Some points:
[ 0.4  0.5  1.  -1.7 -0.7  1.7 -0.2  0.1  0.7 -1.1  0.7  0.2 -0.4  0.1
 -0.5 -0.6 -0.8 -1.9  0.6 -0.3  0.7  0.  -0.5  0.1]
[ 0.  -1.2  1.3  0.5 -1.4 -0.2 -1.2 -0.2 -0.7 -0.4  0.5 -1.4  1.3 -0.9
 -1.2 -1.2  0.3 -1.4  0.6  0.  -0.2  0.4  0.8 -0.9]
[-0.9  0.2  0.2 -4.4 -0.7 -0.3 -2.1  0.3  1.   0.5  0.  -0.6 -0.3  0.5
 -1.1  2.1 -0.3  1.   0.1  4.  -2.2 -0.4 -0.6 -0.1]
[ 0.8  0.2 -0.2  2.9 -0.3 -1.5 -0.9 -1.6 -0.1  1.9 -0.4  1.3 -0.8 -1.5
 -0.7 -2.2 -0.5  0.   0.9  0.9 -0.5 -0.7 -0.3 -0.4]
[ 0.1  2.1  0.7 -1.3 -0.4  0.7 -0.4 -0.5 -1.5 -1.1  1.  -0.1  2.5  0.3
  0.2  0.1 -0.1 -0.3 -2.5 -0.9  1.8  0.2 -1.  -1.2]
[-0.3 -0.8  3.2 -1.5 -0.1  0.2  2.  -0.3 -1.3 -1.3 -0.1 -1.4  0.3  0.6
  1.   0.2  0.3 -0.4  0.4  0.5  0.   0.1 -0.8 -1.2]
[-2.9  0.7  2.9 -3.4 -0.1 -0.4 -1.6 -0.9  1.1  0.5  0.2 -1.8 -0.8 -0.2
 -1.5  1.1  0.9 -1.1  1.9  3.6 -1.8  0.9  0.5  1. ]
[ 2.   1.1 -1.2  1.  -0.2  0.7  1.2  0.1 -0.4 -0.7  1.2 -0.5  1.2 -0.6
 -0.3 -0.2  0.5  0.  -1.3 -0.5  0.2 -0.6  0.2  0.6]
[-0.6 -1.8 -0.1 -0.2 -0.7  0.7 -1.4 -1.1  1.  -1.8  1.   1.   1.4 -2.
 -0.4 -1.9  0.1 -0.3 -0.7  0.3  1.1 -0.6 -1.5 -3.4]
[ 0.  -1.5 -0.1  2.1 -0.1 -0.2 -1.  -1.8  0.5  0.9 -0.2 -0.1 -0.9 -0.5
  1.  -0.6  0.4 -0.1 -0.2  0.2 -0.2  0.4  1.3 -0.7]
[-1.1  0.5  1.6 -0.7  1.4  1.4  2.1  0.7  0.6  0.7 -1.2 -2.6 -0.4 -0.1
  1.   0.   1.4 -1.2  1.8 -0.1 -0.5 -0.2 -0.4  1. ]
[ 0.   0.3 -1.3  1.4 -0.4  0.   1.6  0.4  0.1 -0.6 -0.2  1.   0.7 -0.1
 -0.4  0.7 -1.4 -0.3  0.1 -1.   1.2  1.3  0.7 -1.6]
[ 1.1  0.7 -0.3  1.  -0.5  1.1  1.8  0.7 -0.7  0.6 -0.7  1.2  1.9  0.9
  0.6  0.6 -0.8  0.6  0.  -3.4 -0.3 -0.9  0.2  0.5]
[-0.3  0.  -0.1  2.9  0.  -0.1  0.6 -0.5 -0.4  1.3  0.1  0.6 -1.1 -0.2
 -0.3 -1.2 -1.1  0.   0.8  0.5  1.1 -0.4 -0.1  0.2]
[-0.5 -1.  -1.   0.7  0.2 -0.6  0.1  1.7 -0.8  0.7  2.   0.1 -0.8 -1.
 -0.1 -0.9 -1.1  0.4  0.3 -0.9 -0.2 -1.6  0.7 -0.2]
[ 0.4  0.9  1.4 -1.6  1.2 -1.1  1.9  0.6  0.9  0.3 -0.5 -1.3 -0.9 -0.3
  0.  -0.3  1.  -0.1  1.  -0.8 -0.7  1.4 -1.2 -0.7]
[-0.1  1.2 -2.6  0.7  0.6 -0.4 -1.2  1.2 -1.2 -0.6  1.1  0.7 -0.7  1.9
  0.7  2.   0.1  0.7 -3.  -1.4 -0.7 -0.5 -1.5 -0.2]
[ 0.3  0.7 -0.2  0.2  0.1  0.6  2.6 -0.3 -1.1 -1.1  0.4  2.7  0.5  0.8
  0.7  0.6  1.4  0.2  0.7 -0.6  0.6 -0.9  0.2 -0.5]
[ 1.  -0.1  0.1  0.9  1.1  0.6 -0.1 -0.4 -0.7 -0.6  0.9  0.8  0.3  1.
 -1.3 -0.4  1.3  0.3 -0.2 -1.8  0.9 -0.2 -0.1  0.4]
[ 0.8 -3.3 -0.8  4.   0.4 -1.6 -1.9 -2.3  0.6  2.3  0.3  2.9  0.2 -0.8
 -0.5 -2.2 -1.1 -0.4 -1.1  0.2 -0.8 -1.9  0.8 -0.1]
[ 0.2 -1.7 -1.2  2.7  0.4  0.2 -0.8 -0.3  0.8 -0.1 -0.3  1.9 -0.6 -2.3
 -2.  -2.7 -0.9  0.6 -2.7  0.4 -1.4  0.3  0.4 -0.2]
[-0.7  0.5  1.4 -3.1  0.1  0.  -3.5  0.6  1.9 -0.1 -1.7 -0.8 -0.7  1.2
  0.9  1.2  0.2 -1.  -0.4  3.8 -2.   0.3 -0.6  0.4]
[-0.4 -1.2  0.3  0.2 -1.8 -0.3  0.6 -1.   1.  -0.6  0.9 -0.2 -1.1 -0.4
 -0.2 -1.5  0.7  0.4  1.1  0.   0.7 -0.4  0.   0.3]
[-0.6  1.6  1.2 -0.2  0.7  0.4  0.   1.1 -0.1  2.   0.8 -0.1 -0.9 -0.3
  0.8  2.1  0.3 -0.4  1.1 -1.1 -0.8  0.5 -0.2  0.4]
[-0.3  0.   0.1  0.5 -0.3  0.8  0.  -0.3  0.3 -1.  -0.5  0.8  0.1  0.5
  0.9 -0.8 -1.   0.2 -0.7 -1.3  0.3 -1.3  1.  -0.9]
[ 0.6  0.4 -0.4  1.1 -0.3  0.4 -0.8 -0.3 -1.2  0.1 -0.7 -0.5 -1.2 -1.3
  0.4 -0.2  0.4  0.4  1.4 -0.3  1.3 -0.6  0.5 -0.6]
[ 0.3  0.1 -1.3 -0.9  0.3 -1.   0.7 -0.5  0.3  1.9 -0.2 -0.7 -0.6  0.9
  1.1  0.7 -0.4  1.2  0.1  0.3 -1.8  0.6 -1.   2.4]
[-0.5  0.2  1.3 -0.7 -0.9  0.3  0.1 -0.7  0.9 -1.2  0.4 -1.3  0.8  0.9
 -0.1  0.2 -1.   1.2 -0.2 -0.3  0.   0.9  0.9 -0.6]
[-0.3  2.1 -0.5 -3.7 -0.9  0.4 -2.2  2.2 -0.2 -5.   1.6  0.6  3.   1.1
  1.7  1.8 -0.1 -1.1 -1.1 -0.7 -0.1  2.2 -1.9  0.3]
[ 0.6 -0.4 -2.  -1.2  0.4  0.  -0.6  2.1 -0.1  2.9 -2.5 -0.3 -0.7  0.8
  0.4  1.5  0.3  0.7 -1.   1.4 -1.   1.  -1.5  2. ]
[ 0.6 -0.4 -0.2  0.   1.3 -0.6  0.5 -0.6  0.   1.3 -1.6 -0.4 -1.9 -1.2
  0.9  0.8 -0.7  1.3  1.2  0.6 -0.9 -0.3 -0.1  1.8]
[ 0.7 -0.9 -0.6  0.4 -0.1 -0.1 -0.1 -1.  -0.8  0.3  0.1  0.4 -0.4  0.2
 -0.8  0.5  0.   0.3 -1.2 -0.6  1.   0.1  0.  -1. ]
[-1.2 -1.5  0.   0.1 -1.4 -0.3 -1.  -1.  -0.2 -1.8  0.3  1.1  0.9 -2.7
  0.2 -1.3  0.8 -1.3 -1.3  1.7 -0.1 -0.2  1.3 -1.2]
[ 0.7 -0.8 -0.1  0.4  0.6  1.2  0.4 -0.6  0.2  0.6  1.1  0.   0.6 -0.2
  0.9 -0.5 -0.1  0.1  1.4  0.6  1.1  0.4  0.8 -0.3]
[-0.8  1.3  0.  -0.1 -0.8  1.7  2.3  0.4 -1.6 -1.2  0.6 -0.8  0.2  2.
  0.5 -1.2 -0.2 -0.4  1.5 -1.5  0.2  0.8  0.  -1. ]
[ 0.7 -1.5  1.3  1.6 -0.3  0.9  0.   0.3 -0.1 -0.9 -0.7 -0.8 -0.5 -0.8
 -1.4  0.8 -0.1 -0.2  0.9 -0.5  0.1  0.  -0.2 -0.5]
These points spread out most along one direction. Take the direction at right angles to it along which they spread out most. Go by this last direction. Where along it does each point below lie, from 0 to 99? The average is 50, and the first point in the table lies past the average. One standard deviation of the points above along it is 16.
[ 0.6  0.7 -1.2  0.6  0.9 -1.   1.2 -0.7  1.4  1.3 -1.2 -0.9 -1.8  0.3
 -0.6  0.8 -0.1 -0.5  0.1 -0.4 -0.2 -1.5  0.7  1.9] 38
[ 0.6  0.9 -1.5 -1.6  0.6 -0.8 -0.4  0.9  0.3  1.5 -0.4  0.4 -0.6  1.6
  0.3  1.3 -0.5 -0.9 -1.4  0.6  0.6  1.3  0.7  1.6] 47
[-0.6  0.2  1.  -2.1 -0.3  0.6  0.1  0.  -1.8 -2.5  0.   0.6  0.6  0.7
 -0.4 -1.   1.1 -0.1  0.3 -2.3  1.6  1.2  1.  -0.3] 74
[ 0.9 -0.9  0.7  0.9 -1.3 -0.7 -2.5  0.3  1.5 -1.2  1.6  0.8  1.  -0.8
 -0.2 -2.6  1.1  1.  -0.3  1.2 -0.3 -0.1  2.1 -2.4] 44
[-2.  -0.8  0.3  1.6  1.   0.1  0.  -0.9  1.  -0.5  0.7 -0.5  1.   0.
 -0.6 -0.6  0.4  0.8  1.   0.6  0.4 -0.1  0.  -0.8] 46
[ 1.   0.1  0.6  0.7  0.7  1.   2.5 -0.4 -1.4 -1.9  0.8 -0.5  0.3  0.
  0.5  0.5  0.1 -0.8  1.8 -1.4  0.8  0.6  0.9 -0.5] 71
[-0.6  0.7 -0.7 -0.8  1.6 -0.3  0.6  0.3  0.8  2.7 -0.8 -0.5 -1.3  0.4
  0.2  1.3  0.   0.8 -0.4  0.4  0.1  0.3  0.   1.3] 37
[ 0.   0.6  0.9  0.4 -0.1 -1.4  0.9  1.9  0.3  0.8 -1.4 -0.4 -1.3  0.3
  0.5  1.2  0.   1.6 -0.8  1.9  0.6 -0.2 -1.2  2.8] 38
[-0.5  0.4 -0.9  0.4 -0.6 -1.4  1.4  0.8  0.9  2.6 -2.2 -0.7 -0.6  0.4
 -1.   1.3  0.7  0.1  1.1 -0.3 -0.5 -1.   0.   1.6] 36
[ 0.8  1.1 -2.8 -0.5  1.6 -1.7 -1.4  1.5 -1.4 -0.6 -0.7  0.3  2.2  1.
  0.2  0.4 -1.3  0.2 -1.7 -1.2  0.7 -0.6 -1.   1. ] 65
